One vector is turned by the same rotation once a tick. Each row is the vector after some number of ticks, and that number follows the row.
The counts run from 0 to 254.
[  9  -5 -20 -10  -3   5 -15 -11  21  10  -7  38   9  33   9 -24   4  -3
  12 -21  -3  17  -1 -20 -20  13  20  10 -30  33  40 -43   3 -55  30  10
 -43 -11   7   1 -28 -25 -12 -36  10 -19 -10 -23  18 -13   2  12  18  13
  -1 -13  -5  24  23  -2 -24  22  11 -25  36  -3   1] => 223
[  2 -24 -34 -40 -23  16 -10   5 -19   8 -22  -4   5  30   7  25  -5  10
  23 -21   5  27  -2   4   5  31  25 -43 -13  -8   5 -16 -17 -18  24   3
 -36 -20   9   6   0 -21 -14  11  -3 -15 -33  13  -5   5  24  -2  10  34
 -38   3  -8  32  -4 -28 -30   9  -6 -59  37 -35  12] => 150
[  5 -16 -18 -14 -20   6 -16 -16  -7  18 -21  37 -11   2  10 -18 -16 -26
  23 -24  16  19 -35  -6 -16  16  22  -3 -29  62  38 -38  -2 -27   6 -18
 -15   1   1  -2 -32 -45  12 -28  45 -17 -10 -10   8   3  21  23   7  10
 -13   7  27   2   7 -13   9  22  15 -31  26  -5  31] => 42
[  7  -4  -5 -22 -11  39 -33 -17  29  32 -21  21   2  29   3 -11   2  -2
  -7 -30 -17   8  -7 -12 -10  17  19   6 -36  12  29 -45   1 -23  27   6
 -33 -37  -4  -9 -17 -50  12   7  21 -26 -19 -29   7  -3  14 -15  36  24
  -6   0  -3  44  33 -34 -15  23   9 -15  33 -19  -4] => 101
[ 13   3   4 -16   9  14 -19 -15   4  -5  17  19 -31  42 -21  13 -20 -16
  27 -33  10  -1  18 -13 -32  15  -1 -11 -30  26  18 -49  12 -36  44  -2
 -34 -35  17  -6   1  -3 -23 -25  10 -38 -21 -11  26  37   0  -4  30  27
  -4   2   1  -1   0 -19   4   2  14 -25  15  -1  -3] => 215
[-17   6 -22 -59 -21  15  -4 -34  -6   9  -2  27  -7  33  25  13 -24 -16
  28 -50  -5  -1   0 -18 -11  18  25 -10  -7   4  15 -20  15 -47  52  -7
 -20   7  -4 -16 -12 -25 -16 -28  32 -10 -12  18 -10  25  13  -6 -10  -1
 -22 -25  -8   9   0 -11  -9  14   4 -41  39  -9  19] => 248
[ -5   1 -35 -44 -26  14 -31   8  -7  32 -32  22 -11  31  24   7 -11 -13
  11 -35 -12   2  22   2   6  19  37  -4 -13   2  22 -18   3   1  27   3
 -45  -9 -24 -15 -11 -38   2   0   6 -12  -2   8 -19  -2   8 -21   1  11
 -23 -25 -23  40  10  -1 -39   4 -10 -28  56 -25   8] => 109
[ -9 -16 -25 -33  -2  12 -29  24  12  49 -26  12 -23  -3  -9   0   3 -27
 -10 -16  -2  22  14  14   5  53  32 -22 -20  50  37 -12  -8  24  23 -11
 -35   8 -11   0 -18 -19  -8  22  29  -6  -6   0  -2   9 -11   0  27  14
 -12  26   8  20   9   3   4  24  10 -39  46 -36  26] => 140
[ 10 -19 -24 -21  -7   8 -34 -21 -30  30 -17  15 -15  20  13 -12 -20 -26
  13 -20 -24   5  18 -21  -6   4  25  15 -36  37  30 -10  11 -11  31   2
 -42 -38 -12 -23 -23 -22  22 -14  23 -33  19 -22  -2   2  18   4  25  21
  -4 -29  11  14  -1 -25 -19  19   6   0  26 -32  16] => 78
[ 18   4 -23 -42  -5  22 -22  33   6   5 -29  26 -12   9  -6  -8  -6 -17
  14 -32  -5  13  24   3  11  36   4  -5  -4   0  37 -26   8 -25  22  13
 -40  -2   7  12 -24 -24  -6 -12  33 -23 -35   2  16   7  18 -13  37  29
 -31 -13   5  31   7 -19  -7   4 -16 -46  28 -18  35] => 133
[-18 -35 -14 -27  -9  -4 -35  -4 -12   7 -23 -17  -5  40  -4   8 -12   3
  19 -32  -3  -2  28 -22  11  14  24   8 -27  27  24 -22 -18  -2  25  -9
 -25 -16  -2 -20 -52 -18  13 -17  33 -21  11  25  -9   8  -9  -2  32  32
 -33   4  15 -13  -2 -30 -13  29  14 -41  47 -27 -12] => 236
[  8 -28  -1  -6 -23   0 -34  24 -26  19 -20  -5 -13  20  12 -10 -26 -25
  18 -44  11  32  16 -32 -19  18  26  -7 -31  45  -1 -20   0  16  29 -14
 -20 -23  21 -27 -49 -19   6 -16  12 -24   5  -7 -14 -13  -2  -2  30  24
 -23  21  -7   4  -8 -20   3  24 -10 -25  16  -5  13] => 195
[ -7 -19 -26 -44   2   2 -20  21  10  39 -20  18 -10  -5  -2 -22   3 -27
  -9 -24   1  10  18  13  -4  61  17 -13 -21  33  46  -9   4  24  22   3
 -31   6  -8   5 -34 -18   1  17  22 -15 -11  10  18  22 -19   7  35  20
 -24  19  16  12  17  -4   2  21   1 -49  21 -41   8] => 139
[ -1 -26 -44 -32 -42  17 -12  -3 -18  21 -27  17  -3 -19  20 -26 -10 -20
  19 -17  13  20  -9 -14 -19  41  32 -19 -13  50  25 -10  -7  -8  29  -5
  -1   3   1  -9 -28 -26   7  -8  34  -6 -11  -9   8  -6  19   6   1   5
  -6  23   5  34   5 -19  -4  23 -12 -62  20 -15  30] => 163
[  3 -11 -17 -13  22  -5 -16  -9 -31  24  -4  33 -18  38   2  -1 -11 -12
  20 -34  -5  15   5  13  -9  14   5 -10 -35  31  20 -27  24 -12  21 -10
 -58 -30  15  -3  -4 -10 -14 -14 -15 -41 -29  20  10  22 -24  28  10  39
  -8 -14  20   8 -14   7 -34   4  25 -30  25 -41   0] => 53
[ 20  -7 -15  -5 -15   4 -22  32 -29  -8 -17  12 -24  24 -26   0 -26 -21
  22 -15  21  23   4  12  -9  13   8 -32 -31  41  26 -29 -16  -7   5 -18
 -28 -38  24  -1  -6 -20  -3 -23  -5 -19 -18   3  15  11  20  -2  27  53
 -17  14  16  20  -1  -9 -15  -9  -6 -59  26 -36  25] => 173
[ 12 -25 -13  -4 -11  -5 -24  14   5  15 -11  13 -31  28  -8 -19 -34   6
   3 -17  12   8  21  -4 -50  30  17 -11 -42  60  22 -32  13   6  20 -23
 -21 -34  17 -25 -25  -7 -10 -13  15 -40  -9  -5  17  16 -10   1  37  23
   3  12 -24   2  -2  -8 -13  32  -2 -26   0 -15  -1] => 197
[ 10   5   7 -18  -3  10 -14  11 -33   9 -12 -10  11  22 -12  -4 -24  -8
  20 -59   8  26  16 -20  -7  15  29 -10 -19  14  24 -26  -7  -8  23 -23
 -27 -28  35 -21 -45 -36 -11 -12   8  -7   4   7  -2   2 -26   4   9  42
 -32  35   8  25  18 -14  15  23   3 -42   5 -18  31] => 15
[ -8 -33 -55 -34   0  27 -26 -47  -1   4   1   2   5   4  -9   5  11  -2
   9 -11 -12 -11  20  -7 -13  46  13  10 -12   3  36 -15 -14 -23  42  29
 -22 -31 -14  -9 -20 -23  11  11  27 -28   6  10  24  24   7  -8  33  28
  -7   1   8  14   4 -39  -4  12  -3 -43  10 -34 -11] => 120
[  8 -29   6   6  -4  -7 -36 -10 -31   6   1  -3  -2  36 -14   5  -5 -33
  26 -47   7  21   3   2  16   7   8   9 -36  31  13 -22  -3  10  14 -13
 -49 -26   8 -19 -24 -32   9 -16  19 -41   2  26  -2  23 -11  15  24  29
 -33  34  23  -8 -15 -17  -3   8  32 -20  25 -24   3] => 56
[-20 -29  -7 -13 -33  11 -22 -63  -9  12   5  -8  20  24  28  -5   0 -15
  26 -31   1   9 -27 -17 -24  38  32  -3 -33  40   0 -26  -1  -6  35 -16
 -16 -35   4 -12  -7 -33   3  -5   8 -35 -11   1  -4  -1  -1  21  -6   7
 -21  27   3  12   5 -21 -14  23  14 -24  34 -13 -16] => 64
[ -2 -48 -25 -11 -49   1 -11 -16 -28  -7 -16   5  -1  24  -2 -10 -31 -13
  27  -5  26  -6  -1 -16 -36  11  32   0 -34  59  31 -29 -17  -4  18  -8
   4 -23  -5 -32 -14 -35  20 -23   4   0  19  11   7  -7   9  -6   4  29
  -1  14   0   9  14  -6 -25   7   4 -48  46 -20   1] => 204
[  4 -19 -28  -3   4  25 -26  13  13  17 -10  18   3  -4 -35 -13  14 -13
  -4 -13 -12  29   2  21   7  39  22   0 -27  20  35 -41 -18   1  12   1
 -48 -25   1 -16   8 -31 -20   6   2 -19  -4  10  13   6  -1 -14  32  30
  -3  26 -17  48  12 -19  -3   4  15 -36  32 -46  12] => 142
[ -9  -9 -19 -58 -29   7 -20 -32 -12   7  -1   8  -7  40  20   1 -12 -36
  24 -32  29 -27   6   7   0  30  -5 -12 -14  22  18 -19  11   1  38   6
 -18 -11  -8   3  -1 -21  14  -6   9 -27 -26  18  15  24   6  -3   9  15
 -32 -10  30   6  12   5 -46  -6  -7 -39  51 -14 -19] => 90
[-12 -52 -37   2 -24 -22 -24  -2  -3   0 -18  19   1  15  -6  -6  -2  -6
  24 -23  16  19  -5   5 -14  28  31  -3 -15  43  28 -41 -25  -6  16  -9
 -25   3 -14 -14 -23 -33 -11 -21  20  -9  16  51   3   4  -5  10  11  19
 -19  35  -8  11 -18  -6  -1  22  22 -46  31 -25  -4] => 25
[-12   9 -13 -36  -8 -11 -11  17   1  23 -19  33 -14  51  26 -25 -21  -9
   5 -47  18  -9  18   0 -23  11  26  -4 -21  22  39 -35  22  -5  22  -6
 -30  -4   3  -9 -33 -34  -4 -16   2 -19 -15  23   8  22 -31  -3  12  25
 -13  -1   0   9  18  22 -26  12  16 -36  41 -14 -14] => 229
[  0 -14 -53 -20 -27   6 -11   2 -50  11 -13  35   5  -1  -1 -15 -10 -33
  15 -32   4  34  11  -7 -26  10  25 -24  -5  28  30 -14  -8 -21  15   7
 -37 -23   6  -5 -11 -31  -2  -6 -22  -9   3 -20  -5  -4  10   7  -3  30
 -11  11   6  39  -2  -4 -20 -10 -12 -55  10 -28  36] => 168
[-14 -33  -8 -15  -2  -5 -35  -7  16   3 -19  -5 -15  38 -16   5  -3   7
  15 -22  -2  -5  22  -7  -8  26  22  13 -29  33  24 -32  -2 -12  31 -11
 -23 -14  -9 -14 -45 -12  -9 -17  43 -26   6  42   0  22 -15   1  43  24
 -23   3 -15 -12 -14 -23  -1  33  23 -28  43 -22 -22] => 237
[  6 -47 -47  -1 -40 -11 -28  -1  -1 -12 -18  27   0  40  -2 -18 -16  -6
  28  -8  34  -2   5  -4 -30   6  23   0 -25  45  32 -43 -12 -29  25   9
 -23 -11  -7 -24  -8 -25  11 -29  16  -4   6  29  18   1  18   3  15  25
   2   2  -9   7   0  -6 -31   1   8 -52  46 -10  -5] => 205
[ -2 -24 -37 -32   4   6 -20  21  -3  19 -17  14  -1   6  -4 -23   7 -17
 -18 -24  -5  11  22   5  -8  55  10   4 -14  30  50 -12  -5  13   7  14
 -22 -20   3   8 -50 -30  -1   4  16 -25 -10  -1  28  14 -19   2  47  42
 -24  17  20  27  15 -16  -4  20  -6 -44   3 -37   3] => 138
[ -5 -43 -35 -41 -15  11 -10  -6 -23  19 -20   1  20  -3  12  -2   5 -25
  11 -14   6  16  -1   2  10  39  42 -25 -14   9  33 -12 -18  12  28   4
 -28   6  -3 -25  -3 -33  14  19   2   7   9  24  -9  14   2  -5  -2  12
 -19  32  16  37  15 -14 -12  13  20 -68  41 -44  12] => 145
[ -9 -19 -24 -53  -8  15  -4 -36   2  13   2  19  18   8   2   4   1 -14
  20 -21  18   7   1 -28 -14  25  30 -23 -13  18  27 -29  -6 -38  57   3
 -33  10  21  11   2  -9 -20 -11  -3  19  -2 -18  11   2   0  16   3  16
 -11  15   8  25  24 -10  -2  17  17 -54  44 -18  29] => 5
[-13 -17 -25 -10 -29   1 -30 -15   9  15 -12  23 -10  31 -11 -13 -10 -22
   4 -10  -1   2 -16   7 -17   2  14  15 -39  52  36 -46 -13  -7   6   3
 -26 -39 -28 -17  -4 -49  20  -8  21 -23   8  -7  16   1  19  -5  15  25
  -4 -14  19  12   9  -6 -23   4  -5 -20  44 -28  -7] => 83
[  5   2 -37 -24 -26  10   1  -5 -36  22  -5  36  -7  -9  -3 -15 -27 -29
  12 -28   7  22   4   6 -39  31  30 -31   0  35  21 -21   8 -21  29 -13
 -33 -18  12 -14  15 -18 -28  -4 -21  -9  -2 -23  -1   7  11   2  -5  16
  -6  13 -21  43   8   5 -16   0 -14 -49  23 -31  32] => 167
[ -4  -2 -17 -39  -4  35 -27 -11   3  26  -6 -12 -32   7 -28  17 -22 -13
  18 -24  -8 -16  27  13  -1  32  20 -11 -21  15  17 -21   9  11  43  -7
 -21 -24 -10 -27  10 -21 -15  16  32 -24   0  22  -8  29  15 -30  39  20
  -7  -3 -17  12  -8 -29   3   8  -8 -30  42 -35   9] => 117
[ -2 -33 -15 -36 -22  10 -24 -15  20  -1  -2 -11 -15   4 -22  15 -10 -24
  19 -19  25  -3   3 -21  -3  27  19  -3 -21  40  36 -36 -23  -7  45 -16
 -10  12   3  -4 -19 -18 -10  -3  38  16   1   4   6  15  19  -4  23  21
 -22  36  20   5   5 -22  23  12  12 -59  45  -6  23] => 1
[ -6  -6 -11 -27 -21 -10 -14  -7  15  -1  17  17   9   6  -2 -14  -1 -31
  23 -49  32   7   7  -8 -23  55  23  -1   5  25  31 -41  -2 -21  34 -12
 -19   9  18  14 -26 -22 -37 -24   2 -14  -9  14  22  25 -27   8   5  14
 -28  37 -11  22   1   5   9  15  -7 -47  25  13   0] => 8
[  2 -22 -30 -25 -21  -1 -19 -19 -10   2  12  16 -22  26  -1   2 -27 -36
  34 -15  30  -9  22   5 -30  20  36 -10 -20  34  16 -33   8 -19  56  -9
 -46  -2   1 -22  14   4 -22 -30  -8 -16  12  20  -5  15  11  -1  -1   4
   2   1 -26   4 -14   2 -19   4   6 -41  59 -14   6] => 207
[  2 -14  -1 -26  -5  23 -36 -14  36  23  -5  23 -15  27   8   2   9 -28
   5 -44  -5  -2   9   1   1  51  -6   5 -21  23  23 -35  14  13  44   0
 -17 -12  -7   0 -32 -25   5  -7  36 -52 -26   3  12  28 -19 -14  42  12
 -27  19  11   8   5 -15  10  14   9  -8  18   9 -22] => 98
[-24 -11  -3 -31  -4  14 -19 -37  15  26   5  -7 -15  35 -13  20 -19  10
  10 -27  -8  -8  -1 -12 -23  22  34  -8 -39  35  14 -40  -1 -17  46 -22
 -28 -23 -12 -22  -1 -12 -30   1  19 -13   9   7 -11  24  -2   1  25  27
  -7   1 -12  -6  -4 -20  -8  35  16 -12  52 -38  -1] => 239
[-17 -57 -38 -12 -25 -17 -22 -13 -16  16 -24   5   3   6   5  -1  -6  -2
  17 -20   2  24  -4 -13 -13  19  44  -9 -26  47  34 -26 -31  -2  18  -5
 -24   1 -15 -18 -31 -35   0 -13  14   5  26  33 -10   2 -16  21  -3  20
 -26  24  11   6  -6 -13  -5  33  20 -52  35 -32  10] => 24
